(in the rows, 128 means zero)
Rotation paths and how fast each direction turns (degrees a step)
Each turn is a multiple of 5 degrees from 10 to 175, or 0.
Each row of a path follows its step; steps can be skipped.
Path 1:
step 0: [123 131 137 124 124 135 128 123 125 122 135 129 129 111 128 143 130 121
 123 115 127 133 121 123 141 110 129 123]
step 1: [147 118 126 138 137 135 133 121 119 132 138 121 112 132 133 122 129 136
 134 131 128 122 123 124 130 135 137 122]
step 2: [136 137 130 120 125 128 109 134 135 121 122 119 134 132 136 132 135 137
 116 142 124 124 132 128 125 131 115 130]
step 3: [114 110 118 136 120 136 123 130 132 138 115 134 125 138 119 123 124 119
 116 126 127 134 132 126 131 123 132 124]
step 4: [122 139 126 132 131 128 143 135 117 128 138 122 127 133 125 145 136 132
 127 123 138 134 118 125 119 116 125 138]
step 5: [141 119 121 129 125 119 135 129 117 113 131 120 134 123 134 125 124 127
 131 123 109 131 139 126 128 134 135 118]
step 6: [125 133 135 125 109 126 125 122 138 139 128 115 121 127 127 130 122 131
 125 127 128 116 127 128 134 144 117 138]
step 8: [130 131 131 129 138 126 131 119 136 125 124 117 134 123 122 131 131 124
 123 109 130 123 124 128 120 105 123 124]
step 9: [135 124 143 145 132 127 129 129 125 127 137 128 114 126 144 133 116 119
 130 135 126 134 135 123 126 132 135 128]
step 10: [128 132 128 120 120 126 123 123 133 137 122 132 127 134 140 134 149 146
 131 128 116 126 127 128 122 136 122 124]
step 11: [132 122 109 132 127 127 118 132 135 131 118 134 130 124 119 134 121 124
 125 125 144 140 135 123 144 129 122 125]
Directions:
[132 131 134 127 128 135 126 129 131 124 125 125 126 132 123 126 128 128
 129 129 130 124 130 128 128 125 134 127] -> 60
[126 135 126 133 132 130 129 130 126 128 127 133 129 128 127 129 125 123
 122 122 126 126 123 130 126 126 131 128] -> 85
Path 2:
step 0: [131 140 120 138 140 129 137 130 125 133 146 116 130 140 131 134 130 127
 132 138 138 128 122 129 125 124 123 126]
step 1: [134 125 128 142 137 136 134 129 120 113 135 119 137 137 129 117 137 138
 122 130 115 127 128 128 133 126 123 124]
step 2: [123 130 113 143 132 123 137 128 125 120 125 122 130 127 134 118 116 143
 136 129 131 120 123 134 129 133 120 135]
step 3: [134 143 127 131 137 121 136 136 110 125 129 124 129 123 124 120 123 133
 124 123 134 128 129 133 132 109 127 125]
step 4: [123 139 127 146 124 132 138 117 117 132 130 124 141 122 114 127 130 124
 124 124 126 118 133 133 124 130 120 130]
step 5: [127 131 118 135 131 129 134 115 111 126 132 138 122 122 128 126 128 126
 140 139 112 119 124 130 134 117 128 131]
step 6: [132 125 141 142 138 133 146 127 120 137 134 132 121 124 138 128 131 131
 137 124 136 118 126 129 125 123 123 125]
step 7: [131 125 122 136 126 127 144 124 129 119 132 109 125 124 131 140 137 127
 129 131 122 125 130 131 124 113 116 123]
step 9: [126 133 126 136 122 128 130 128 125 115 139 129 112 122 123 123 115 137
 132 131 139 119 132 124 122 119 117 119]
step 10: [121 140 126 128 127 124 136 135 116 136 148 123 133 140 123 130 131 130
 127 137 130 124 136 127 118 118 122 127]
step 11: [125 134 123 138 122 145 133 127 123 125 140 125 126 133 124 118 135 137
 125 128 113 115 126 117 135 130 123 122]
Directions:
[127 130 130 128 128 130 133 124 130 126 130 126 133 131 126 124 125 128
 136 125 128 128 126 125 128 120 125 130] -> 0
[125 129 119 124 127 122 128 128 128 130 128 125 129 130 130 133 127 127
 132 134 127 130 127 131 127 126 128 132] -> 145
[135 130 131 127 126 127 130 130 131 124 122 127 131 131 136 130 129 131
 128 130 127 124 127 129 129 129 124 129] -> 65
[123 128 130 131 130 126 127 130 131 135 127 127 131 132 128 128 127 127
 130 125 130 120 124 132 123 133 128 128] -> 170
[131 132 131 127 127 125 128 132 125 131 132 125 125 123 135 125 123 125
 133 125 129 133 128 129 125 130 127 125] -> 110
[131 130 131 127 129 123 133 130 127 130 129 125 128 130 124 134 131 128
 125 126 137 129 127 125 128 125 130 126] -> 110
Path 3:
step 1: [125 131 123 135 138 130 110 129 132 131 130 141 126 117 132 125 130 122
 122 120 121 143 139 133 135 140 134 139]
step 2: [128 120 122 133 128 117 136 134 128 131 130 132 131 128 122 131 130 108
 125 139 122 129 146 133 128 137 123 109]
step 3: [133 127 129 135 116 121 120 143 130 120 127 143 125 113 134 142 139 126
 130 128 136 118 120 135 128 122 121 123]
step 4: [139 139 130 129 128 120 135 136 135 124 112 120 128 136 124 142 129 118
 127 130 135 135 130 122 144 123 122 139]
step 5: [124 141 132 124 123 123 129 137 119 122 117 131 114 127 136 113 127 133
 135 136 123 119 133 126 137 145 134 136]
step 6: [136 141 121 130 132 121 127 125 134 112 134 118 123 125 109 127 124 132
 132 142 122 127 125 134 120 129 143 122]
step 7: [145 121 142 132 134 127 124 120 134 121 125 137 114 139 140 127 127 132
 136 128 127 131 127 142 116 125 131 128]
step 8: [126 131 137 130 126 115 131 134 141 142 132 124 124 133 134 130 125 120
 135 119 128 142 123 111 117 129 141 122]
step 9: [129 129 129 131 125 134 105 129 124 143 135 135 122 126 128 139 135 126
 123 129 116 134 138 129 132 138 143 138]
step 10: [134 118 120 120 142 122 130 141 130 131 134 135 132 136 116 128 135 114
 120 131 129 129 131 133 132 144 128 113]
step 11: [131 122 126 131 112 125 128 140 132 130 118 127 123 121 138 134 139 121
 117 127 137 113 122 143 120 127 131 125]
Directions:
[129 123 119 127 128 131 128 129 126 125 126 130 123 127 124 128 125 130
 128 128 122 127 130 130 127 128 129 121] -> 90
[125 130 132 127 131 129 126 127 120 126 128 131 131 126 122 125 128 124
 124 131 127 128 130 127 128 132 133 128] -> 90
[125 123 127 127 132 129 123 129 126 133 130 123 128 134 130 130 127 127
 127 126 127 128 121 131 126 131 134 127] -> 35
[121 130 127 125 126 124 132 133 126 128 129 128 125 126 129 124 136 130
 130 126 127 127 125 126 123 127 128 125] -> 135
[126 131 126 134 132 126 127 122 131 128 124 125 127 127 129 119 125 130
 128 129 128 130 127 132 123 127 128 129] -> 55
[136 127 129 122 126 130 129 123 126 131 131 127 124 126 125 124 128 127
 134 125 130 130 128 127 125 128 132 130] -> 40
Path 4:
step 0: [139 123 126 133 126 131 123 122 116 126 122 136 119 129 125 100 133 134
 142 128 134 123 134 135 131 129 127 133]
step 1: [128 121 134 129 138 132 119 128 128 138 116 115 131 115 130 127 137 113
 128 120 133 124 131 134 127 130 149 134]
step 2: [128 121 131 142 130 133 141 125 131 135 142 116 142 115 124 140 122 142
 130 127 130 120 130 117 127 131 128 132]
step 3: [145 138 119 146 127 128 123 124 137 136 128 136 120 138 127 124 111 130
 128 123 119 124 120 121 134 122 129 131]
step 4: [148 128 128 126 130 126 132 130 129 125 117 126 146 144 134 116 139 125
 121 133 131 136 131 128 134 133 139 121]
step 5: [131 122 110 123 131 135 122 129 124 137 131 116 128 122 114 132 140 133
 141 138 129 133 147 133 129 129 130 125]
step 7: [140 116 138 133 144 126 135 128 122 125 125 125 125 129 130 120 113 119
 130 119 130 108 130 120 126 135 136 124]
step 8: [128 126 122 139 139 132 139 136 149 138 121 120 145 126 126 129 121 123
 139 129 129 136 129 130 136 119 127 130]
step 9: [145 140 124 138 120 128 118 139 131 136 133 132 133 124 133 130 129 145
 123 145 129 129 129 127 132 140 128 137]
step 10: [137 130 119 123 125 136 129 112 117 134 112 127 120 133 129 120 132 136
 129 132 115 122 127 122 126 133 144 118]
step 11: [136 122 132 131 133 132 130 122 119 135 126 118 135 134 111 123 141 122
 142 114 143 135 127 128 118 130 126 129]
Directions:
[130 123 129 128 132 124 133 128 125 132 131 126 123 130 127 132 129 130
 126 124 126 129 121 126 124 125 129 131] -> 80
[129 128 123 126 134 130 124 125 128 130 128 128 120 127 129 129 122 127
 129 130 124 126 133 131 129 123 129 127] -> 155
[129 131 129 132 131 124 129 130 131 126 131 131 135 126 130 132 120 124
 130 125 127 125 128 124 127 124 129 128] -> 70
[131 128 132 125 129 127 128 129 133 130 126 124 131 128 125 125 132 125
 126 129 128 122 128 130 122 123 127 121] -> 110
[124 125 123 132 127 132 132 128 128 128 129 130 128 127 121 125 128 129
 135 130 128 130 126 126 127 124 124 124] -> 130
[132 128 131 125 134 126 127 127 133 125 124 131 125 126 127 127 132 129
 130 126 133 130 128 122 135 125 125 128] -> 95
[128 127 127 128 135 130 130 127 129 127 129 132 131 134 131 122 132 122
 130 124 126 128 130 132 127 130 126 132] -> 100
Path 5:
step 0: [131 131 133 117 122 141 148 121 129 137 139 128 106 123 135 126 123 115
 129 132 131 133 128 128 142 122 130 127]
step 1: [130 132 133 129 119 141 131 134 138 117 132 119 117 120 133 132 120 132
 121 126 125 136 144 125 132 134 104 130]
step 2: [122 127 118 111 113 139 127 126 128 122 128 133 118 125 125 132 128 139
 107 126 132 118 135 126 125 126 130 110]
step 3: [119 127 118 119 123 135 134 119 132 140 126 132 115 112 136 121 113 133
 127 140 127 137 132 140 136 120 134 131]
step 4: [133 124 124 133 125 142 122 130 136 126 137 114 110 120 148 124 122 135
 129 136 134 124 138 117 123 134 126 135]
step 5: [140 130 123 118 126 136 126 126 136 121 132 125 116 137 134 118 121 129
 106 125 121 110 135 137 136 129 131 121]
step 6: [118 125 123 121 125 140 129 119 136 131 142 135 118 137 130 122 112 120
 121 140 117 142 130 128 130 113 124 122]
step 8: [126 138 135 113 127 150 132 129 123 131 129 119 110 134 129 136 128 130
 121 128 129 116 138 142 133 134 130 123]
step 9: [118 124 119 123 123 133 131 132 127 115 139 126 114 123 134 131 122 136
 123 138 120 133 130 140 138 109 114 129]
step 10: [124 125 117 131 119 138 129 125 128 129 120 129 116 124 132 119 131 134
 118 147 133 121 144 108 133 123 123 122]
step 11: [136 126 126 116 138 144 143 118 132 140 136 118 117 115 132 117 127 123
 116 129 133 119 136 135 133 129 130 124]
Directions:
[127 126 131 130 124 131 129 131 131 126 126 130 126 127 128 125 128 129
 131 133 127 133 119 126 132 126 127 133] -> 120
[134 127 129 127 132 129 128 133 124 125 131 123 128 131 129 131 124 133
 126 128 128 130 124 128 132 136 126 127] -> 100
[129 132 130 127 124 125 129 131 127 127 126 134 126 131 131 126 129 130
 128 127 131 122 128 123 134 129 134 123] -> 135
[127 132 126 129 132 128 131 125 125 122 127 126 127 128 127 122 127 136
 127 129 133 129 129 128 125 125 132 132] -> 55
[127 125 129 130 134 131 134 127 131 132 127 127 126 124 130 132 129 128
 133 129 128 128 129 127 128 133 137 129] -> 95
[128 126 134 127 130 135 122 131 131 126 126 126 131 125 126 123 134 129
 125 127 129 125 129 127 128 131 129 126] -> 120
Path 6:
step 0: [130 123 135 126 124 124 134 123 138 130 112 108 126 121 132 134 139 126
 122 135 138 119 132 119 125 123 132 120]
step 2: [124 120 139 126 123 122 137 126 140 122 134 120 131 125 120 134 139 138
 133 121 138 136 128 114 133 135 136 138]
step 3: [139 123 131 122 121 120 126 132 128 121 127 127 137 123 130 138 119 123
 115 137 122 141 131 116 138 121 116 123]
step 4: [121 140 119 126 130 130 125 134 127 134 136 124 127 116 121 138 134 131
 124 120 124 139 134 117 137 125 147 125]
step 5: [119 125 128 126 128 113 132 130 127 116 135 117 126 117 126 129 137 124
 120 140 137 127 120 127 129 124 121 110]
step 6: [131 144 117 126 112 127 131 122 127 136 130 131 145 124 123 124 129 135
 131 134 129 125 123 113 124 121 132 122]
step 7: [130 126 134 124 139 125 125 129 141 120 142 124 134 131 126 132 136 123
 130 135 135 120 130 112 121 139 140 121]
step 8: [130 126 128 130 122 125 127 141 113 129 136 128 139 125 130 132 122 133
 143 136 126 135 128 111 129 133 112 125]
step 9: [125 133 121 120 130 132 132 141 137 133 133 125 134 117 140 129 131 134
 123 137 138 128 144 123 136 134 137 137]
step 10: [118 129 131 120 138 135 129 134 119 129 133 127 137 118 124 148 128 124
 118 134 129 123 129 129 122 127 113 116]
step 11: [112 136 114 129 125 132 139 124 129 135 125 128 126 123 137 136 133 137
 131 136 129 124 113 115 128 134 133 135]
Directions:
[126 127 132 121 131 125 127 129 129 129 131 125 128 129 124 129 129 129
 126 123 134 127 130 132 126 133 135 129] -> 145
[131 124 128 125 131 125 128 131 129 124 128 131 126 127 132 125 130 120
 122 134 129 126 124 129 129 130 128 130] -> 160
[124 131 131 130 126 130 130 131 128 128 126 131 133 125 126 126 135 127
 128 129 133 125 128 135 131 123 127 128] -> 80
[132 126 130 127 126 132 126 132 127 123 132 132 128 130 134 132 130 131
 127 124 132 133 133 127 129 128 125 132] -> 60
[126 133 130 126 129 125 125 127 129 131 124 132 124 134 128 123 132 128
 126 125 127 129 130 128 129 133 122 128] -> 0
[124 127 125 128 133 132 124 131 129 131 126 125 128 122 129 125 125 128
 124 127 130 136 128 130 130 127 126 126] -> 65
Path 7:
step 0: [130 127 128 115 143 122 138 137 112 123 128 136 134 122 125 118 127 115
 134 131 128 120 123 129 130 123 123 114]
step 1: [124 120 117 137 121 131 125 141 122 126 136 121 128 131 130 135 118 127
 128 127 141 144 135 125 131 131 128 149]
step 2: [127 139 135 127 121 120 138 125 128 123 119 137 144 130 138 127 128 130
 138 134 127 121 130 140 131 110 135 118]
step 3: [128 136 124 136 133 124 131 129 131 133 128 128 123 127 114 134 116 128
 132 135 121 144 128 119 109 137 117 136]
step 4: [134 127 141 125 119 131 144 126 115 122 132 126 137 132 127 127 120 126
 123 110 136 113 119 126 128 123 131 122]
step 5: [113 116 117 128 126 129 128 127 130 132 115 132 141 122 125 122 125 123
 130 136 128 138 128 135 127 146 121 139]
step 6: [127 127 137 123 133 121 151 142 124 119 133 132 118 122 138 122 127 131
 131 126 129 124 139 120 128 114 130 126]
step 8: [144 127 138 116 119 111 130 133 128 129 127 130 142 121 127 124 118 138
 124 126 129 126 138 130 120 118 127 124]
step 9: [117 139 121 129 136 131 134 126 124 123 125 134 138 130 121 137 130 121
 128 133 135 139 110 114 131 131 116 137]
step 10: [122 122 142 133 106 128 141 134 132 126 133 130 130 127 140 132 124 138
 129 113 129 124 135 135 118 133 130 130]
step 11: [128 138 119 130 137 133 141 127 133 131 107 129 133 132 119 108 130 121
 135 136 123 128 128 127 130 134 123 125]
Directions:
[126 134 128 132 133 127 123 126 130 130 125 127 128 128 129 124 127 122
 131 126 129 130 124 130 131 130 123 134] -> 170
[133 132 123 128 128 123 121 133 128 124 132 130 130 131 130 131 128 129
 129 131 129 131 130 130 130 122 128 128] -> 60
